Each path below is one point turned by a fixed rotation once a step. After each direction that follows a path, write how fast that rotation turns it, in degrees per step (0 if it stays still).
Each turn is a multiple of 5 degrees from 10 to 175, or 0.
Each row of a path follows its step; steps can be skipped.
Path 1:
step 0: [  0  -3 -13  17 -31  -8 -10 -11  15 -15  49   3   3  -4   0  19  10  23
  -3   0  16  -6  -4  18 -11  16  -1 -15  -8  10 -10  -1  13   3 -11  -1
   5   8  15 -24  10  -2  -2  -6 -31]
step 2: [  1  21  -4  -5 -22  -6 -16   3  15   4  41  16 -10  10  -6  -9 -13  -1
 -18  13  -4   0 -16  -8  -8   2 -16 -24   7  24 -10  14 -19   7  -5   3
  22   1 -22   7   2 -24  -9 -26 -10]
step 3: [-10   4  13   5 -14  11   2  -3   4 -22  40 -14 -10  15  11 -27   8  11
  -4 -20  -1 -13 -11  -8   7  -9 -14 -11  -7  -2 -15 -12  10   1 -24   6
  -1 -18   5 -10   7 -37   6 -28 -12]
step 8: [-12   0 -27  12   3 -33   6   4   1 -10   6  14  -3   6  16  14  -5  28
 -10   0   4   6   8  25   1 -29  11  10  16  11  13  -9  12  -2 -19  -5
   6 -28   8 -19   9 -20  28   8  -7]
step 9: [-16  14  -5   5   2 -18   3   7  11  -6 -10   4  11  13   6  -5   6  10
 -20  14   7   1  -4  -5 -23 -53   8  -8  19  -1  21  -8  -5   8   3 -31
  25  -1 -21 -19  14  -2 -13   3  10]
step 14: [ -4   4  13  -7 -28  -3   1 -12  13 -29  -5   6  21 -23 -13   8   0   2
 -33 -13  -2  -4   1  -6 -10   0   8   1  -4  -1 -27   7   9  13  -8  -9
  -7 -27   0  -2  30  -7 -37 -12  15]
step 15: [  8   1 -15 -18   0 -13   0  16  13 -14  27  25  11 -12  -6  21  12   0
 -20  -7 -19   0  14  -4   5  12   0 -31   4   1 -12  17   8   2 -46  -8
 -12   2   4   1  26  -2  -7   3  -7]
step 16: [  2   1 -15  -7 -15 -21   9  -2   6 -27  -3  17  -5 -24  14  -7  29  15
 -21 -11 -17  20 -17   6   7  -4   2 -21 -16   9  16   5 -12  -6  -2  -7
 -23 -16 -10 -13  23 -25 -10 -12 -19]
step 20: [-18  27 -10  -9  -1   6  21  -6  37   7  10  -8  16  13   1 -17  20   4
   5  -2 -15  17 -13   5  -1 -13 -23 -14  36  -6   0   9  -9  -2 -20 -11
 -19 -10  -4  10 -11 -15  18 -18  -2]
step 22: [ -5  10   7  -8   1  17  -8  -4   1  -2   0 -17  27  -2 -26  14   1  16
   8 -12  21   2   3  -9  -1 -16  -5 -24  40 -11   4   7  15 -15 -13 -12
   0 -28   1 -16  19 -26   6  -3  24]
step 23: [ -4  11 -20 -23   1 -11  -6  12  -5  -9  -6   0  25   7 -14   9  -8 -12
   0 -11 -19   5  -7   5  26 -30  -5  -2  41  15  12   9 -21  -6 -18   4
  -4  -4   7  -6  19 -15  30   8   1]
[  3   3  -1  -4  -2   3   1   3   1   1 -10  -2  12  -4  -3   4  -6   0
  10  -4  -3   4  -1   2   0   1  -5  -2  -3  -7   5   8  -3  -3  -2  -2
  -4   0   4  -2  -4  -3  -4  -4  -6] : 10
[  5   0  -3   0   6  -3  -6   3   3   3   8   3   2  -4   3   2  -6  -4
  -2  -1  -4  -3   4   6   5   2 -13   2   2   0   3   2  -6   4   1  -1
  -3   2 -11   4   1   4   3   3  -2] : 135
[  4   2   3   1  -2  -2   3  -6  -4  -3   7   0   2  -2  -2   0   9  -2
   1   2  -7   9   3   2  -4   7  -3 -10   0   2  -1  -1  -3   8   3   3
  -6  -3   4   0  -2   2  -8   5   1] : 20
[ 1  7  4  5  1  2  0 -1  1 -2  1  1  1  1 -2 -4 -5  6  4  7  5 -1 -7 -3
 -3  4 -3 -2  3 -4 -2 -7 -7 10 -3 -3  2  0 -1  1 -6  2  7 -9 -2] : 40
[-3  3  0 -2  1  2  1  4 -6 -3  5 11 -1 -3  1  7 -5  8  6 -1  2 -5  8  1
  4  4  5 -6  1 -2  1  3  5  1  4 -7 -6 -2  3 -2  2  1  7  3  6] : 100
[-3  3  2  0 -2 -3 -5 -5 -4  7 -1  7  0  0  6 -5 -3  1  1 -4 -5  3 -5  3
  2  6  3 -5  1  3  0  3 -7 -8 -8  0  9  2  5  5  2  6  2  3  0] : 135
Path 2:
step 0: [-23  -1 -24  27  14   4  -9 -19   7   4   8  -6   6  20  15  17   9 -16
 -17  14 -25 -28   1 -14   1  25   4   3  -8   5  -4  -4  -5   3  -2  17
   5  -6  -6   6  -8  16 -11 -12 -21]
step 1: [ -6  21  -7   8   4  11 -31   2  -8   1  18  15  11   7  20  22   1  -8
   1   2   9 -11  -5 -13  35 -16  15 -10   3  20  -3  25 -13  16   7  12
   6  -6 -16 -12   6   7 -16  -7 -10]
step 5: [ -7 -11 -14  26   8 -17  -3 -11   3 -26  12  12  -2  25  12  -8   6 -10
  -1  12  -3 -14 -10 -23   8  17   4   9   8  -4 -19   6 -15   3  -1  13
  16  -6 -30  19  15 -21 -11  -6  -4]
step 6: [  3  12  12  28  -2   8 -12 -16  -5  -5  11   6  -5  20  10  35   6  -2
  18  -5  11 -25   5  -4  14  -3   3   1   3   2 -16  -9  -8  -4  18  18
  12 -28  -2   1  -5   4  -5 -28 -25]
step 7: [-25  -7   0  23   3   5 -16 -12   7 -11  25  13  19  24 -11  23   0  -5
  -3  -8   9   5 -15  -1  21  19  -1  15 -18   5  22  15   6  11   5   5
   4  12 -13   4   7   4 -22 -21  -9]
step 8: [ -9  14 -12   2   3  -2   3   2  10   0  22   4   0  16  27   2 -10  -1
  10  -3  15 -14 -12  -3  17   4 -13 -16   4  13  19  18  -3  -9 -13  18
  53 -10   1   4  -6   1 -13 -11 -14]
step 9: [-12   2 -10  12   3  -9  -1 -19  21  -3  -1 -11   9   8  -1   9   3  -2
  -4   1  -1   3  13 -10  25  20  34  -3  27  21  18 -12  -3  14  -5  18
  18   5   5   4   5   4  -4 -17 -34]
step 10: [  5  16 -17 -15  -7  -3   1   0  15   2   8  23  11  32   6  -4  -7 -10
   3   4   4 -13  -2 -24  17   5  30   6   0   7  -8   0  -3   5  -3  16
  14  -5 -26  -3  12  -7 -18 -34  14]
step 14: [-10  -5  -6  14  20 -14 -17 -12  10 -18  13  14 -20  12  -9   8 -12  -4
  -9  -8   5  -2   0 -13  14   8   3   6  14  16  28  12  -8  20  -8  19
  24 -27  -6   6  29   3   1  -5  -9]
step 19: [  0   2  -2   1   1  -1 -23  -5  -7  23   9   8  -4   6  -8  23  15  -1
 -12 -11   4  -7 -17 -10  22 -12   2   9   5  17   6  21  -7   3   0  29
  29  -7 -30 -10  20 -10 -10 -24   1]
step 23: [ -6   7 -11  16  -1 -15  -9 -24  -1 -17  -2   8  -6   5  18   8   1 -21
  16  14 -27 -30 -12 -30   5  -4  10   0  -2   8   3  -9 -20  10 -10  21
   4 -24 -11   2  21  -7  -8   4  -8]
[  1   6   1   4   0   4  -2  -4   0 -11  -6  -2  -6  -2   3  -1  -1   3
  -4  -6   6  -4  -1   2  -3   0   4   0  -1  -4   0   2  -8   3  -5  -7
  -4  -5  -4   5   5   5   0   6   6] : 35
[ 3 -2  2 -5 -6 -6 -5  3 -5 -1  0  4  5  1 -3 -4  2  2 -5  1  5 -3 -6  6
  4  0  0  1  0 -1 -2  7  4  1 -1 -6  2  9 -5 -1  4  1 -9 -6  7] : 125
[  2   2   8  -5   1   2   3 -13   5  -1  -7  11  -1  -4  -2  -7   0   2
   2  -2   3  -4   2  -1   1   6  -2  -2   1   2  -4  -3   0   5   9  -2
   1   3  -2  -3   0  -3   3  -3  -6] : 100
[-6  2 -2  3  5  3  3  3  9  0 -1  2  3 -8 -8 -1  1  4  1 -2  3  1  7  1
  0 -6 -2 -2  2  8  3  9  6  2  0 -2  7 -4  3  2  2  2 -8  1  1] : 60
[-5  1 -2 -2  3  0 -5 -2 -1  3  2  5  4 -5 -4 -2 -4 -3  6  2  5 -6  4 -5
  5  1  0  6 -8  1  7  2 -9 -3 -4  3 -8  2  4 -5 -2 -3  3 -2  9] : 115
[ 6 -2 -7  5 -8 -5  2 -7 -1  2 -2  9 -3  0  7  5  0 -2 -1 -8 -4  3 10  0
  0 -2 -2 -2  1  1  2  9  3 -2 -3  0 -4  4  1  6 -2 -1  3 -3  2] : 0
[-2 -2 -5  0  3 -4 -3  2 -6  5 -7  2  0  1 -1 -5  0 -5 -8  8 -1 -8  7  1
  2  1  4  0 12  4 -3  2 -3  5  3  6  0 -5 -1  3  3  0  3  3  1] : 80
Path 3:
step 1: [ -9   4  -3  14  18  23 -10 -13 -16   6  12  -4   1  12  30  22  -8  -8
  13  14 -29   6   6  -8 -24   6  -8   8 -13  -3  28  13 -14 -14 -11  27
  -3 -13  -3 -12   8 -16 -21  -9   2]
step 7: [ -5  23   0   4 -16  -3   2   5 -10  12 -20 -19   0  -8   4  10  15  19
   5  -2  -4   2  16 -10  13   7  10   6  -8 -39 -23   8   1 -15  -5  -6
 -27 -18   5 -45  14  -2  13 -10   0]
step 11: [ -2  -8  13 -15  19 -18  22 -23 -13   7   7 -20 -14  22  14   7   6   8
  29   6 -20 -10  10   8  -7  -5 -15  35  -5  13  32   9  -5  -5 -10  17
  -5 -11  -7  -5   3  -2  17  -1  14]
step 12: [-11   5 -13  -7 -14  32 -11  16 -18  -8  -5  -2 -12  19  -1  -3  -9  24
  21   2 -21   9   6  11  11  16 -25 -12  -1 -15   1  23 -14  -1  -4  -8
 -16  -3  31   1  29   3 -16  -1   5]
step 13: [  3 -31  -4  21  18  16   9  13   8  16  -3 -13  21  11  -1   8 -10  12
  22  16   5  17  -7  15   2  14  25   9  -3   9 -10  16 -15 -19   6  19
   5  22 -18 -15   6 -15  -5 -25  -8]
step 14: [ -6  15  -5 -32   6  -7  22   3   1  -7  24  -1  11  15  10  15 -14 -19
   0  29 -15  -5  -4 -17   9   8 -21  11  -7  -5  -6  -9 -21 -30  -6  11
 -12  23  19   7  -9   8  21 -10  -2]
step 16: [  0 -20 -12  20   4 -22  -5 -27  -9   4  11   3   3  13   6  12  -7  16
   6 -21  -5  23 -22 -29   6  22   0  25  13  14  11 -13 -11   5  -6   4
  -9   7   6 -10  26  -7  13 -25  -8]
step 17: [-12 -12 -16  -6   2 -12  -4  10 -25   0 -28 -12  -3  -4 -10   0   2  -4
  13  37 -14  -5  -5 -24  26   3  -5  -1 -19 -21 -12   4 -18 -15  -6 -33
   3 -14   3 -12   9   6  24   0   4]
step 21: [ -3 -25  -6 -18  22   5   3 -24  -6  21   7  12  15  20 -13  -1  -6  12
   8  -7   1  10  26  -2 -21 -12   3  26 -26   5   3  28  -4  -3   0  10
   7 -15  -4 -19  14  -8   2 -29   9]
step 22: [ 10   1 -10 -12  20  -8   9   0 -19   4  -5 -25  -4  -1   7   7  -6  12
   7  13  -8  19   8   8  -8  11 -24   5   0 -18  -5  20 -35  -4 -17 -10
 -42  10  27  12 -11  -5  -4  17  -4]
step 23: [ -2   0  10  22   4   6  25   9  -1   6   2 -21 -11   1 -15  -5 -18  26
  26  23  -4 -17   7  14  -5  11  -8  -5  10   8  19  11  -9 -29   8   9
  30  17  -5  -2  30   7 -14  -4  -3]
[ 2  2 -5 -1 -5 -1  2 -5 -1 -3 -3 -1 -2  6  2  3  3  4 -4 -6  3 -1 -5  3
  6 -4 -3 -3 -4  8  2  2  5  4  2  6 -5 -7  0 -8 10 -3  7  2  4] : 80
[-4 -5  4 -4  4 -2 -1 -1 -2  6  5  3 -5  0  1 -1  0 -5 -2 -4 -1 -9  4 -9
 -2  4  3  2  0  7  9  0  3  0  0  7  1  8  4 -4  3 -6 -1 -6  1] : 145
[  1   0   2   0  -5   0   6   3  -4   3  -2   3   1   4   0  -3  -8   5
   0   1  -6  -7   2  -4   8  -5 -12   0  -4   0   1  -3   2   2   5  -3
  10   3  -1   4  -5  -2   1   4   6] : 125
[  9  -3  -5   2   2   2   2   7   2  -3  -3  -5  -2  -1   0  -4  -2 -11
  -1  -1  -1   1  10  -1   6   0  -1  -3  10   1   0   3   3  -1   4  -6
  -4  -2   7  -5  -1  -4   1   0   2] : 145
[ 0 -4  2 -6  3 -5  4 -2  0 -3 -6 -6 -3  9  9  0 -2 -9  8 -5  2  3 -2 -5
 -5  1 -1 -4 -5 -2 -4 -8 -2  1  0 -1  1  2  0  1  1  0 -5  6 -1] : 135
[  2   3   3   5  -6  -2  -5   0  -3   3   3   4 -10   1   2   2   3  -2
  -3   4   5  -1   0 -10  -2  -1   4   8   0   0  -8  -4   0   3   3 -11
   2  -4  -3  -3   2  -3   5   3  -2] : 35
Path 4:
step 0: [-26  -3  37 -12  -5   4   6  11  15 -24  -9   1  26 -32  16  -1  -6  -9
 -11   8  -9   9 -12  -2   7   5 -28  -9   3 -24  14   8  -3 -17   5  26
   2  -6  15   0  -3   6  -1  23 -16]
step 1: [  9  20  32  11   8   0   3  -3   5  -6  -3  -6   2  13  -6   9 -19 -16
  -7 -14   5  -7 -11 -22  10 -17  22 -13  11  -5  -5  23 -14 -25  16  16
 -36  -7  26   7  16  -1 -26   1   1]
step 2: [ 35 -24  30  -5  15  18  13  18   4   1 -20   8  -3 -20  -7  14   6 -18
  11 -16  -9  -4   4 -28   2  -2 -10 -12 -23   3 -12  -4   7   9   8  10
   7  15  13  11  12 -23 -14  18 -11]
step 6: [ 10 -17  15 -18  -8  -7 -30  -3  -1 -10 -27   5 -16   9  -5   3  -3 -34
  -3 -10  22  -1   1 -22   0   1  -2  19  26 -39  12   9  16  -9   9  -4
  -3  16  10  19   5   3   3 -12   7]
step 7: [ 15   3 -18 -33  24  -2   8   4  -6   5   1   1  30   2   4   1 -21 -42
  16  -2   1   7  -6 -12  -4 -16  16  12  -6 -11  -4  23  -6   4  -7   6
   7  19   6  13 -14   3  11  19 -28]
step 8: [ 10  -3  12 -32  14 -18 -17   9  13  11  23   2 -28  15   6  13   7 -11
   9  -1  13   3  -2   3 -20 -13   8 -10  -8  23   0  18  -7  -2   9  -2
 -12  22   3  33 -17 -24  11 -15  14]
step 13: [ -3 -20  24  -6  11  11   2   6  -2   1   7  -8 -13 -15  15 -23  -2 -28
 -28 -24 -11   0   4   5   8 -13   5 -20   2  21  18  21   2   7  -7 -38
  10  14  -1  22   3  15  15   5   5]
step 15: [ -3 -23  11  -5 -26 -10  11  14 -13  15  32 -29 -13 -13 -17   4  -9  -3
 -19  23 -17  -8   4  -2 -19  19 -29 -22  -3   5   3  -3  -3   1  24 -18
   9  11  -2  -8   6  -9   0 -10   5]
step 16: [-13  12  -5   6 -10  20 -25  -2   5   2  -6  -4  20  -6  -4 -39 -25 -13
 -37   8 -15  -1   8  -5  -6 -13 -36 -12  12  11   7  10  -4  -7   0 -16
   6 -26   0  -8  -5  -4  -9   9  13]
step 19: [ 19  -5 -19  -1  11   7 -17   1  -3   4  12 -10 -19 -10 -30  -3 -31  -5
 -34 -11  -7 -23  -3  -3 -11 -35  23   1   6   8 -12   1   1  -9  21  -5
 -14  -6   7  -8 -11   1 -18 -16  11]
step 22: [ 38   0  -3  -8  -5  11   0 -17 -24 -23   1 -10   2  -6 -48 -21  -9  19
 -12  -3   7  15   3 -11 -10   5 -10   7  18 -23   3   7   6  -3  15  10
   1  -2  -3  -8 -12  15  24 -11  -5]
[ -1   1   2   7   7  -4 -12  -2  -3   0   0   1  -1   8   1  -6  -3   4
  -5  -3   0  -1   1   2   2  -7  -2   8   5  -2   6   0   1  -4  -2   4
  -2  -2   4   5   2  -2  -6  -7   5] : 140
[ -5   6  -4   3  -2 -10   4   2   0  11   0  -5  -6  -2   3  -8   4   1
   2  -2   1  -4  -1   0   0  -2  -1   0  -4  -4   2   8   7   0  -4  -2
   4   0  -2   2   3  -2   8   4   5] : 20
[  3   2   8  -3  -6   1   0   0  -3   0   6  -2   0   1   4   3   0   5
  -2  -8   7  -4  -1   0  -6   1   2  -4   1  -4  -6  -4   6  -6   1  -7
   1   7   1   1   4   3   3 -11   2] : 160
[-5  4 -2  5 -3  2 -1 -8  6 -6 -9  8 -6  1 -2  0 -3 -8  3 -1 -1 -3  1  4
 -3 -2 -1 -4 -2  5  0  4 -1 -5  6  4  1  5 -2 -4  0  3  5 -6  6] : 140
[  4  -1   1  -2   1   3  -2   0   0   2  -6   1  -4   5   4  -2   1  -5
  -4  -7   6  -4   5  -7  -2   2   0  -9  -3   3   4  -5   0   4  -4  -2
  -6 -11  -5  -6   1  -5  -1   2   6] : 100
[ 4  4 -3 -1  5  1 -7 -3 -1  6  3  2  6 -5 11  2  0 -3  3  6 -1 -5 -4 -2
 -2  3 -3 -2  8  9  2  1  8 -1  3  1  5 -1 -3 -3 -4 -7  1 -3 -4] : 85
[ -2   3  -1  -3   4   4   2 -11  -9  -4   2 -12  -1   1   1  -3  -7  -6
  -4  -1  -3   0  -1  -1   3   1   5  -3   6  -1  -5   5  -1  -2  -5   0
   5  -3   1  -3  -1   6  -1   3   2] : 120
Path 5:
step 0: [ -1   9  11 -10  -5   7  24  -3 -22 -10   0  -5  -3  -3  29   4  28  -4
  -3  13 -20  14  14   8 -11  -6   4  10   1  11 -13 -24 -19 -12  12 -18
  20  11 -27  17  19   2   6  14 -15]
step 2: [  7   1  21   9 -17 -21   9  24 -29 -17   8  -3  -7  19   9  14  -7  24
  12  -1  -4   8 -10 -11 -19 -15   3  13   4   7  -3  -6 -22  20   8 -10
   0  -9 -19   8   6 -13 -24 -18 -17]
step 3: [ 17 -20  -1  18  -9  -9   0  25  -6 -22  -9 -11  -7  29   5  33  -5  -4
   5  -1  -1 -24  -9   9 -12   3 -13  12  -6  -4 -14  -8 -15  15 -12 -23
   1  -7 -13 -20  -1 -28   5   2   5]
step 4: [ 10 -16  14  29   7  -4   7  -7  -5 -43   3  -3  14  20  11  12 -16   8
  12  10   5  16   3   0  -4 -12  -1   4 -15 -13  12  -9   0 -14 -24 -31
   1   9 -23  -7  -9  -9  11  -7   2]
step 5: [ 28 -16  25   0  17  -1  -2 -12  -9 -16  -4  -2  16   9   6  -3 -13 -20
   0  16   5   1   1   3  -7   5  -9   4 -11 -19 -10 -25   4 -11 -18   2
  12 -29 -33 -27  -2   8  -6  16  -1]
step 6: [  5   0  11  -9  11   6   2  12 -23 -21  -8  -9   1   2  16 -20   1  17
 -17  18  13   6   7   9 -26   8   1   3   0 -20 -12  -9  11 -16 -17  -7
  -8  13 -30 -15  27  30 -12   1  -9]
step 11: [  8 -13  10   7 -23   1   9 -16 -14 -18   1   2  28   0  -8  10  16 -18
  -6  26  -9  -4  11  -1 -26  10  31   7 -15  -1  -5 -10 -25 -19   3   5
  11   9  -5 -19 -14   4  14  19  -9]
step 12: [ 31  -7  16   2  -6  -6   2   2 -21  -3  -8  19   2   1   1  -5   3   5
  -1  24 -20  14  -3   6  -6   3  16  33 -23 -12 -19   5  -6  -9   4  19
  19  27  -4 -15   0  25   0 -19  -7]
step 14: [ 26   7  -8  28  -8 -13   4  11   7  -5  10   5 -16   2  10  27   2  25
 -12   6  -3  -5 -11  19 -11 -19 -11  34  -1  17 -13  12  14 -17   3   8
  -2  17 -15 -22  11 -12  -3  11  -5]
step 15: [ 14  14 -11   9  -8 -21 -15 -13  11 -33  28   7  -1  -6   3   7  -4 -13
   3  -2  10  -6   9  20   5 -12 -20  30 -13 -10   6   2   3 -13  -1 -19
   8  12 -12  -4   4 -21   9  21 -23]
step 23: [  5  11  21 -12  10 -18  -4  -5 -11 -21  -7   9   7  15  11   3 -12  -7
 -16  24 -12  -1   2   9  -7  17  -9   7  -3 -13  -4 -19   5  14  -7  17
  16 -12 -32  -4   8  32  18   7 -23]
[ 2  2  4  1 -1  8  2 -4 -4  0  0  5  0  4  1 -8 -8  4 -4 -4 15  0  1  0
 -2  1 -9  0  1 -1 -4  3  2 -4  1 -1  2 -1  5  0  1 -5  2  6  2] : 35
[-5 -8  3  2  1 -7  5  2  5 -3 -9  0  3  3  1 -8  0  2  0 11  2  1  0 -2
 -1  5 -7 -8 -1  0 -1 -2 -1  6 -9  1 -6 -4 -2  1  2 -2 -2 -1 -2] : 20
[  7  -8   3  -3   0  -1  -6   2   8   9   3   2   1   6  -1  -1   5  -5
   1  -3   0  -5   1   4   1   2  -2  -2   1   1   2   0  -7   0  -3  -1
   3   1   3 -11   1  -1  -7   5   8] : 175
[-9 -4 -5 -1  2  3  2 -3  6 -1  0 -7 -8  0 -2 -9  7  2  0 -3  0 -4  5 -3
  0 -3  1  4  3 -6  1  1 -6 -3  6  2  7 -4 -2  7  6  0 -4  4 -2] : 40
[ 3  7 -1 -3 -1 -4 -4  4 -4 -1 -2  3 -4  7  3 -2  8  9  5  5 -1  0 -4  3
 -5  9  4  0  5 -6  4  4  4  2  2  4  3 -3  3  5 -5 -3  0  3  5] : 65
[ -5   2   1   1  -7  -1  -8   1  -2  -6  10  -1   6  -1  -1  -4   2   3
   2   2   6   4   3  -2  -3   1   5  -6  -1   4  10   2  -4  -3  -1 -10
  -3   3   2   2   3   3  -5   1  -3] : 160
